In the data rows, 128 means zero.
Some points, one per row:
[ 53 128 131  84 114 106 115 132 128 126 136 139 116 119 106]
[ 89  91 140 122 115  80 135  93  75 174 129 223 161 129  87]
[ 56 162 137 130  95 105  92 126 142  91 149 144 123 108  83]
[ 76 111 130 144 109  86 130  89  93 168 147 202 128 129  81]
[138 103 115 173 128 128 129 102 151 134  97 145 136 113 112]
[136  70  97 123 141 116 151 120 132 128  85 126 133 130 141]
[103 141 109 182 107 116 116  98 149 143 128 135 132 115  91]
[138 216 138 123 142 184 108 164 161  87 151  17  96 133 167]
[141 112  99 176 130 131 132 129 177 126  96  79 112 125 132]
[122 130  77 182 132 139 134 124 148 133 109 126 135 110 121]
[ 20 149 132  94  99  89  98 111  97 112 180 166 137 129  77]
[ 47 179 103 171 105 118 106  98 128 126 177 114 140 115  81]
[255 136 255   0 255 255 199 255 212   0   0   0  30 118 255]
[ 34 163 101 160  95 108 101  94 118 134 180 140 147 129  66]
[181 209 161 138 154 200 105 145 146 122 160  31 108 129 187]
[ 86 113 100 175 127 127 143  87 108 179 141 161 158 127  85]
[100  76 141  77 124  90 138 134 120 110 112 179 114 132 124]
Here are 12 more points, each followed by its number:
[122 129  70 195 140 144 129 123 168 123 113  63 125 123 124] 0
[ 54 122 136  95 100 127 113 123 117  95 133 163 114 123  90] 1
[208 237 222  65 129 198  74 206 154  59 156  37  77 141 207] 2
[ 87  96 160  76 114  85 135 121  92 135 143 201 119 136 107] 3
[ 61 112 104 162 104  95 131  83 122 154 147 174 156 119  76] 4
[123 147  79 192 140 151 138  91 123 189 165  92 160 139 112] 5
[121  90 173  65 110  86 129 143 127  76  90 203 105 125 126] 6
[184 146 140 153 152 157 137 113 128 204 163 115 151 155 153] 7
[255 111 163 133 147 170 132 197 236  16   0  57  57 120 224] 8
[ 85 117 175  67 103  84 112 107  55 145 175 241 153 129  91] 9
[127  87 151 101 116  98 132 102  74 165 130 234 167 121 108] 10
[169  71 122 110 126 117 141 143 166  79  40 154 110 116 159] 11
Which of these numbered points is nearest to each point below, ignoring the direction in which the first points spread most? Its number follows each.
[114  62 168  64 112  80 129 133 108 109  92 231 123 119 128] > 6
[180  84 172  39 158 110 172 174 118 110 111 114  88 169 180] > 3
[135  68 143 112 130  99 142 103  75 165 121 225 176 119 119] > 10
[153  74 215   0 123  85 134 201 117 126  56 209  87 114 185] > 6
[164 180 227  15 132 132 109 158  50 130 191 175 125 148 167] > 9
[174  49 152  54 159  92 175 128  81 153 104 204 142 143 164] > 10
[184  65 146  58 147 121 152 183 162 126  34 121  88 125 191] > 11
[255  46 104 111 194 174 172 199 128  87  15  63 128 124 250] > 11
[182 175 113 155 177 187 139 149 128 137 148   0 108 159 186] > 5
[143 168 122 195 126 164 129 110 139 161 156  75 136 138 127] > 5
[100 103 156 111 110  91 125 116 126 121 124 177 115 135  99] > 3
[115 113 221   0 113  80 126 172  75  89 148 210 101 149 147] > 9
[254 154 255   0 128 139 136 250 126  43 129  81  37 179 128] > 9
[168  69 159 108 127 103 145 128 117 142  88 197 128 130 139] > 10
[253 255 217   0 182 238  98 255 112  62 152   1 102 127 255] > 2
[226  96 137 141 171 148 170 123  98 207 133 112 155 151 175] > 7
[125  99 140  58 133 106 129 158 124  85 111 134 101 134 139] > 3
[141  82 147 124 108 104 114 126 144  80  73 188 122 111 128] > 11
[ 75 107  91 161 121 115 130 107 120 141 123 156 159 105  95] > 4
[203 182 211 106 119 166  97 170 159  95 132  80  82 150 175] > 2
[103 128  84 200 117 137 119 115 155 134 131  88 127 118 128] > 0
[ 39 126 131  93  91  90 103 123 101  96 144 186 134 109  76] > 1
[ 59 115 114 157 102  93 127  89 109 165 129 126 146 121  69] > 4
[134  62 128  91 125  96 129 139 136  92  73 172 123 119 141] > 11
[ 59 120 102 175 104 100 128  94 129 156 144 147 145 127  71] > 4
[255 182 147 161 181 255 122 212 193  89  73 126 128 138 255] > 7
[116 128 146 102 132  86 142  93  68 173 132 231 162 130  98] > 10
[114  97 128  68 124 100 145 144 127 102 123 126  99 142 134] > 3
[152  77 148  99 121  96 138 131 149 104  72 163 104 129 142] > 11
[136  61 144  90 130  88 151 127 128 117  92 177 116 129 134] > 11
[ 39 142 136 119  88  90  94 100 103 117 163 185 136 115  60] > 1
[152 145 100 204 141 162 136 101 135 170 138 103 152 127 126] > 5
